Each path is a new rotation, seen through one point. The rows after it are directions, each followed by how far the rotation turns it, in degrees per step (0 if it stays put).
Each turn is a multiple of 5 degrees from 10 to 175, or 0.
Each row of a path follows its step; steps can be skipped.
path 1
step 0: [  5 -12   7   5  -3  -2   5  19   5  11  16  -3  -9  -7  27  -9 -14 -14
  -2   2 -15  -2 -21   0   1 -19  16   2 -24 -10]
step 1: [ 13 -17  27  19   5 -12  19   1  -3 -12  -4 -10   5  12  -7 -19   4   3
   5  -3   3  -8  16  14   8  19  13  12   8 -16]
step 2: [ -8  20   3   4   7   0  -6  -7 -11   1  -2   5   7  17  18  -2  -4 -12
  -6 -12  17 -25  14  -2 -15  12 -18   1 -26  14]
step 3: [-15 -14   8   5  -6  14  -3 -11 -17  15   8   9 -25   4   1  19  20  18
  17   9  -3  -5  -5 -16 -10   9 -11   7  13  -8]
step 4: [ -7  13  -4   1  18  19  -4 -18   6   6 -13 -14  21  -2 -17  11   1   5
  11  -8  21  23 -13   7   5  -7 -11 -14   3 -14]
step 5: [-18   3 -11  -3 -10 -11 -20  -4   3  -4   4  14  -9  -9   0 -14   2   0
 -29  -3 -13  32   4   3  -4 -10 -15  -4  18  10]
step 7: [ 35  -6  -4   1   1   6   8  12  22 -12 -11  11  17  -3  -2   8   4  13
 -15   4  -5  -6  26   9   7  10  13  -7   5  15]
step 8: [  1  -2   1 -10   8 -12  15   6  -4   7  -3  17 -14  -6  -2  -7  -9 -12
   1   4   2 -26  -3 -18  14 -27  -2   5 -25  21]
step 10: [ -6   2  10  23   3   1  12   0   2  -1  10   3  16  15  -4 -20   1 -25
  24 -14  11  14   4  14  -9  11 -11 -16 -14   6]
[ 0 -4  1  2  9 -4  0 -8  9 -5 -6 -7 -4 -1 -2 -6  0  3 -5 -6  1  2  0 -6
  8 -1 -7  7 -3  4] | 110
[  1  -4   2  -2   6   8   2  -1  -4  15  -5   6  -1  -8  -3  -2  -3   4
  -1   1   3   4  -4   3   2 -12   1   4  -1  -2] | 80
[ 4  7  6  2 -1  2  0  3 -1 -2 -8 -1 -4  3  5 -4  0 -8 -3  5 -3 11 -3  8
 -2  5  5 11  0  3] | 70
[ -1   2   5  -1  -7   3   5  -2  -4  -2  -6 -15  -4   5  -9  -1  -4   8
   0   6  -4  -5  -1   1  -1  -6   3  -1   3  -4] | 135
path 2
step 0: [-10 -12  10  13 -16  -5  12   1   5   5   6  -1   1 -39 -19 -17  14  13
   3 -12 -12  -6  14  19  -5   7   6  12 -19   8]
step 2: [-10   4  24  -6 -12   9  18  -2  -2 -19  26  -3   7  27  14 -17   4  -2
   9   7   5 -11 -11   3  -7  24   6   2  12 -15]
step 3: [ -7  -2 -20 -17 -14 -12  21 -15  -3  -9   3   5   4   1  -4 -19  12  23
   1  20 -25 -25   2  13   3  11  10 -13   2  -4]
step 4: [  0  11  -8 -19  -4  14   0 -29   1  18 -17  23   4   1 -15  -3  -6   6
  13  -3 -18 -11  17  -7  -5  -8  18  16  -2 -19]
step 5: [-14   5  39   3   9  -1   7  -8  -9   4  -1 -11  25  12 -18 -11   5   7
  11  -8  -4   6   8  -1 -10 -17   4  28  -2 -16]
step 6: [ -9 -16  11   5  14  -4  -2 -24 -23 -23  -7 -13  12  -7 -15 -21  10   8
 -28   6   3   5   7  17   4  10   4  -2  -3  -3]
step 7: [ -1  12  -6   5  14  12   4 -29 -11 -15 -13  28   0   6  18  -9  -7 -19
 -22   1  12 -13   4   3   3  12  12   4  11 -12]
step 9: [-17 -12  -4  11 -22   6 -11 -19   7  -5  -3   9  13 -18 -16 -17   6  11
  -3  -4 -18  -8   9   2  10 -18   1   3 -20  25]
step 10: [-17  -1  22   3  -6  34 -19 -19  -4   1   8  30  13   4  -1  -2  -9  -6
  -3  -5  -1  23  13 -13  -1   8  -4   0 -13  -1]
[ 3 -1 -7  2 -8 -4  2 -2 -6 -8  3  0 -6  3  5 -8 -1 -4  2 -1 10 -6 -8 -3
  3 -2  3 -3  9 -3] | 70
[  0  -4   1   0  -3  -5  -5  11  -1  -5   0  -3  -2  -2   0  -9   3  12
 -10   0  -5  -4   5   1   7   0   5  -2  -3   3] | 120
[ -2   8  -1  -7   6  -6   3  -3   1   1  -2   3  -4  -1  10   5  -6   2
  -4   0  -8 -10  -9   5  -3   2   4  -4   1   5] | 80
[ -5  -5  -3   7   3  -5  -4   2  -2   0  -4   3   2   0   2  -2  -2  -8
  -7   5   6  -3   0  -3 -12  -4   5   3  -9   6] | 35
path 3
step 1: [ 31  -1   3 -26   3  19  15   5  18  20 -19 -18   5   8   3   0  20  24
   9 -13   1  -1   1  -7   2   5  -2   3  -8   2]
step 2: [-12 -15 -12  -9   7 -19 -22  -7  -2  -6  18   4  -1 -35  -3 -15 -16  -3
 -11  -3   8  -8 -22  -5  -3   2  18  10  -7  16]
step 3: [-11   6   0  29  16  26   8  24  -6   5  -6   1  11   4 -10  -5   8  -1
  14  22  -7  -4  11 -11 -12  -1   0  -1  29  -8]
step 4: [  1   3  -2  -4 -17  -5   1 -17 -12  -8 -15 -10 -19  18  28 -12   0 -27
 -14  -8  17   7 -18   8   6   1 -13 -22  -1  -2]
step 5: [  3  29   6  -1   3  -3   5  13  17   2  24  29   5   8 -10   9 -17   5
   7 -25  -4   6  21  -2   1  -4  12   4 -21  -5]
step 6: [  1 -28  16  -1   1  -8 -19 -14   1 -12 -14 -19   0   7 -24  24  10  14
 -17   5  -1   0  -1  16 -18   3 -11   8   7  -5]
step 7: [ 14  -5  -5 -15  -3   4  11  -7  -7  20  17   1   6 -10  29   3   9  -7
  13   7 -38  -5  -2 -20  17   3  -1   6   5   3]
step 8: [ -5   8 -20   8  -9 -24   2  15   3 -17 -13  -6  -8 -15 -12 -10 -13  24
  11  17  29   6  -3  -1  16 -12  -1  -6   5  13]
step 9: [ -5  -2   9  12   6  35  13   0  -7  10  -8  15  19   0  -2 -11  22 -11
 -10  -4   5 -18 -10  25   3   3  14   4 -17 -13]
[-11   0   1  -4   3  -5   4  -6   2  -1   1   6  -1  -1   5  -3  -8   0
  12   0  -9  -8  -5   1  -4   1  -1  -1  -6  -3] | 145
[-5  2 -1  4 -6 -1  0  2 -1  3 -7 13 -6 -2  0  4 -8  7 -5 -1  0  1  4 -1
 -3 -3  4  9  7  7] | 130
[  0   4   6   2   5   1  -9   1  -1  -3   6   4 -10  15   2   2  -4   2
  -6   2  -6   7   0   0   2   0  -2  -1  -2  -6] | 55
path 4
step 0: [-17   4  -4   3  28 -25  -6   0 -12  20 -22   2 -10  -6   8  10  15 -17
  12  -3  -8  13   2 -11 -16 -10  -2  -7   0 -12]
step 1: [  3  -1  -2 -14  -5  -8  11  16  12  43 -19   7  -6 -10 -10   7  19   6
  -7  -4   6  14  -5 -15   3  -3   3  -5  12   7]
step 2: [ 12  21  -2  18  12  -4   6   2   2  24   2 -28   4  -6 -13  17   7   9
 -28  -4  10   3 -12  -6  -2 -10  11   5 -10   3]
step 3: [-12   1 -15   5  16  -5  22  -8  18  14   2 -13   2  13   4   3 -10 -10
   2 -15  -9  11 -20  13  -8 -28  18  -5  -2  -6]
step 4: [-15  -5  -3 -12   0   9  10  21   9  10   2  -1  -9  27  -3  12   4 -11
 -15  19 -19   2 -14 -14  11 -29  -4  -4   2   5]
step 5: [  0  16   0  12  12   7 -12  25   5   3  10  -9   4 -10  -3   9   6 -18
  -6  25   3   4  -6  -3 -21 -21  -8  -8  24  -8]
step 7: [-25   2 -11   0   5   9   5   9 -19  16 -10  -2 -11  -1  -3  21  12   2
   4  15   7  21   2 -24  -5  -5  14   7 -23 -12]
step 9: [  2  12   1   7 -21  -3  12 -21  18  19  -4 -25  -6  10 -14   8  15 -25
 -15  -4   9   1   3  -7   5 -17  -2  -1  -7   4]
step 10: [ -4   1 -17   2   0 -12   6  -9  -4   5  -1  -4  -4   3  -1  22   0 -23
 -18  11 -10   1   2   7  -6 -25  32  14   9 -19]
[ -4  11 -10   0   6   1  -9  -3   0  -2   1   1   1  -2   5  -3   2   1
  -9   6   2  -8   0  -8   8   1   4   1  -4  -3] | 140
[  0   3   1  -3   3  -4  -2   4  -6  -5   1  -6   3  -2   1   6   4  -4
  -2   2  -2  -3  -4   5 -15   5   1   3  -7 -11] | 145
[ -6  -9   2   0   4   1  -2   3  -1  -1 -10  -1  -1   8   6  -7   6   3
   4   2  -8  -2  -3  -6   1  -2  -3 -11  -4  -5] | 95
[-1 -3 -3  1  4 -4 -9  4  5  4 -5  4  3  0 -7  7 -2 13  3  1  8  6  4 -2
 -4  8  4 -4 -2 -1] | 65
path 5
step 0: [  9  14  14  -7  11  -2  17 -11  18  10   3  -7  -1  -2 -20  20  -1 -11
   2   9 -10   8  11 -15 -23  20  -9   9 -17  -5]
step 1: [ 17  -1  -4   6   3 -10  -4  -2  23   2 -24   4  11  -6  -6  11   3  21
  -8 -17  -6  -6  15  17  14 -11 -21  15   7 -14]
step 3: [-10 -14   0 -18  -9   5  -6  24  -3  12   9  15   7  -2 -12  10  -6  -7
   8  13   9  -6   6 -33  -2  10  18   5  12  14]
step 4: [ 25  11  -5  -7  26  -4 -18  12   7   0   3 -14   6  -7  16   2  -1   3
  -2  25 -17  13  -3   3   7   2   8  -2  30   8]
step 5: [-24   5   7  32  -5   0  -1  -1  -8   5   5   5 -13 -12  17  -5  18   2
   1   2  -4  25 -20  20  -3  -8  -9  -2  10 -15]
step 6: [ -8  -7   6   3 -12  -2  -2   0  11  -1   8   4  -5  -8  -1   6 -10   0
   7 -22  20  -9 -28   8 -15   8   0 -21 -24  28]
step 7: [ 10 -22   1 -22   1 -12   1  -3   5 -33 -16 -26  13  -1  -3 -14  16  -5
   4   4  -7   3   7  -7  -8   4   7  -4 -19   8]
step 8: [ 14   0  -3  -8   2  22   2   2 -15   8   2  -2   4  26 -11 -26   1  11
   7   0 -18   8  -4  13  -3 -12  -9  16 -10 -27]
step 9: [  3  10  13  16 -11   5  10  -7  -3  14   8  -3 -20  -4  -9 -11 -26 -10
 -10 -12  -9 -36   4  -5   7  12  -5  -7   6 -14]
[-7  3 -4  2  1 -2  5 -5 -9  3  4  1 -1  4  6 -4  6 -2  1  4  3 12  0 -3
 -2 -3  2 11 -9 -4] | 130
[ 10   1   1   1  -3  -6  -5   2   5  -3   3   5   7  -8   1   1  -3 -12
   0   1   1   0   3  -5  -4   6   7   7  -8   3] | 110
[  2  -4   1  -5   1   3  -4  -3   9  -2   4   4   5   2   9   2   5  -5
  -1   6  -4  -3   0   5   2 -13  -2  -3  -2 -11] | 110
path 6
step 0: [  4   2 -13   1   1   3  23  25  -3 -22  26 -11  -9 -28  -7   5  25 -10
   3   1  -7  23  -5  -3  -1  -3  12 -12  14   4]
step 1: [  4  17  -2  -3   5   8   3 -31  -4  -2 -15 -25  12  -2  -1 -16  15  -2
   7 -14 -26  -6   4  -9  10 -20 -16 -18  20   8]
step 2: [ 16  18   1  21   8 -10 -15 -15   3   7  28   5  16  12   8  11 -11  12
  -6 -15  -7  10 -32 -10 -11   1  -6 -18 -13  -7]
step 3: [ 11  15   3 -10 -12  10   6  23  -9  12   1   5 -11 -24  17   6  -4 -20
   3  -2 -18  -6  -5  -1 -35 -14  -1   1 -21  15]
step 4: [ -8  10 -10  15 -24  -1  19  14  -6  11  -2 -15  17  23  -4 -23  17  10
  14 -16   3   6  16   7 -15 -12  18 -12   8  11]
step 5: [ -6  -2  -8  26  14   4   1  13  17  -6  19   4 -11  -5  17 -17   2  12
  10  16  -8   3 -23   1  11 -14 -16 -22  24  12]
step 6: [  0   0   8 -10   3  16   7 -30  11 -10 -12  13  17   1  -4 -11   4  -2
   8   7 -28 -11 -30 -15 -26  -2   5   8  -2  15]
step 8: [ -5  12 -10  -6 -14  16 -10   2  19  -6  12 -16 -24 -16   9 -22 -24   1
   9  -2  22  -2  10  11 -25 -17  -4  -6  -2  17]
step 9: [ -1 -21   6  16  12  19   0   4  19  16  -5 -18  33  16  15 -31   0   9
   3  12  -4   5   3   0   0  -6  16   7 -11   1]
[-6 -6  8 -1  7  7 -5  2 -8 -8  5 -4  1  4  3  0 -1 11  2 -5 -5  3  6 -2
 -1  0 -5  0  3  5] | 90
[  8   2  -6  -1   3   0   2   3   0   0  -3 -14  -1   1  -1  -8   1   5
  -4  10   3   4   2   4  -3   3  -4   1  11  -1] | 90
[ 2  8  4  6  0 -9  3 -6 -1  4 -1  8  4 10  1 -2  1  9 -2  2 -3  3 13  1
  3 -1  2 -3  1 -6] | 135
[-1 12  8  0  4  1 -4 -2  4  3  4 -8  3 -9 -2 -2 -1  2 -2 -6  5 -5  3 -3
 -4  1 -5  4 -7 -9] | 65
[  3   6   5  -1   3   5  -2   5   2   0  -8   6   6   4   3   5  -3   0
  -5   7  -1  11 -10  -4  -2   0  -3   8  -3   0] | 100
path 7
step 0: [  7  -2   6   7  -4   4 -13   7  26   4 -17   6  11  28 -12  18 -17 -12
  22  -3  -9  -7  -9   9   1  12 -10  -3 -16  13]
step 1: [-21   4   5 -22   4  12  -6  15  13   8  -6  -8   2   7  -9  12   2   8
  24  -4 -11 -11 -23  13   7   3 -10 -19  -9  18]
step 2: [  2   5   4   2  -9  24 -10  -9   7  22   8  -5   5  11  -3  28 -13  -8
  12  -5 -15 -14 -13  -8  10   3  -1  -7 -21  21]
step 3: [ -6  20   4 -22  -7  12   0   9  -2  20   8  -5   8 -17 -17  18   0  14
  14  -4 -11 -14 -21  -3  -2 -18  13 -12 -10  10]
step 4: [ 19  20   7   1 -19   3  -6  -9  12  21   5   7   9  -5 -18  26  -4 -17
   6  -6 -10 -20  -8  -3  -6  -2  19  10  -7   3]
step 5: [ -8  19  14 -21 -11 -10   3   5  12  17  -7  16  -2 -18 -19   5   5  -2
   8 -11 -14 -12 -15  21  -1  -4  22  -4   9  -1]
step 6: [  6  -1  14   6 -14  -9  13 -19  12  22 -11  16 -12   4   2  18   2 -19
   4 -10 -24 -11 -10  14  -2  14  14   4  -5   3]
step 7: [-14  -5   7  -8  -6  -2  27   2  -2  11 -12  20 -20 -11  -5   6  -3  13
  14  -1 -30   6 -19  16  -4  -4  12  -7  -4   7]
step 10: [ 19   1  19 -17  -1  17  16  -5  10   3  -9   6   5  29  -2  19  16 -11
  14   2 -16  -4  11  -2   4  -3   1  20 -10  -5]
[ -5   0   0  -3  -7   0  -3  -8   3   0  -1   8  -3   1  -9  -3   3   1
  -4   5  -3  -5   0  -7   0  -1 -11  -6  -6  -9] | 0
[  5   0  -9   2   1  -1  -3   5   4 -10   4   1   1  -4 -14   3  -2  -3
   5   6   2  -5  -2   5  -8   2   0   7   3  -3] | 80
[ -6 -13  -3   1  -3  -3  -4   3   4   1   1  -4  -8  -1   5  -2  -2   0
   9   6  -8   1  -6  -7   0   3  -4   2   3   8] | 55
[ -1  -4   0   3  -4  -3   0  -7  -4   8   0   1   1 -16   2  -3  -3  -7
  -3  -1  -1  -5  -6   1  -3   1   9   0   7  -7] | 35
[ 7 -1 -4  0  4 -5  7 -1 13  0  8 -4  2  0 11  6  2 -5 -4 -1 -3 -5 -1  0
 -1 -5 -7 -1 -3 -5] | 175
[ -1  -7  -1 -10  -3 -12  -4  -2   7   2  -4   3  -1   9  -3  -2  -1  -2
  -3 -10   7   3  -2   0  -5  -1   4   4   3   1] | 60
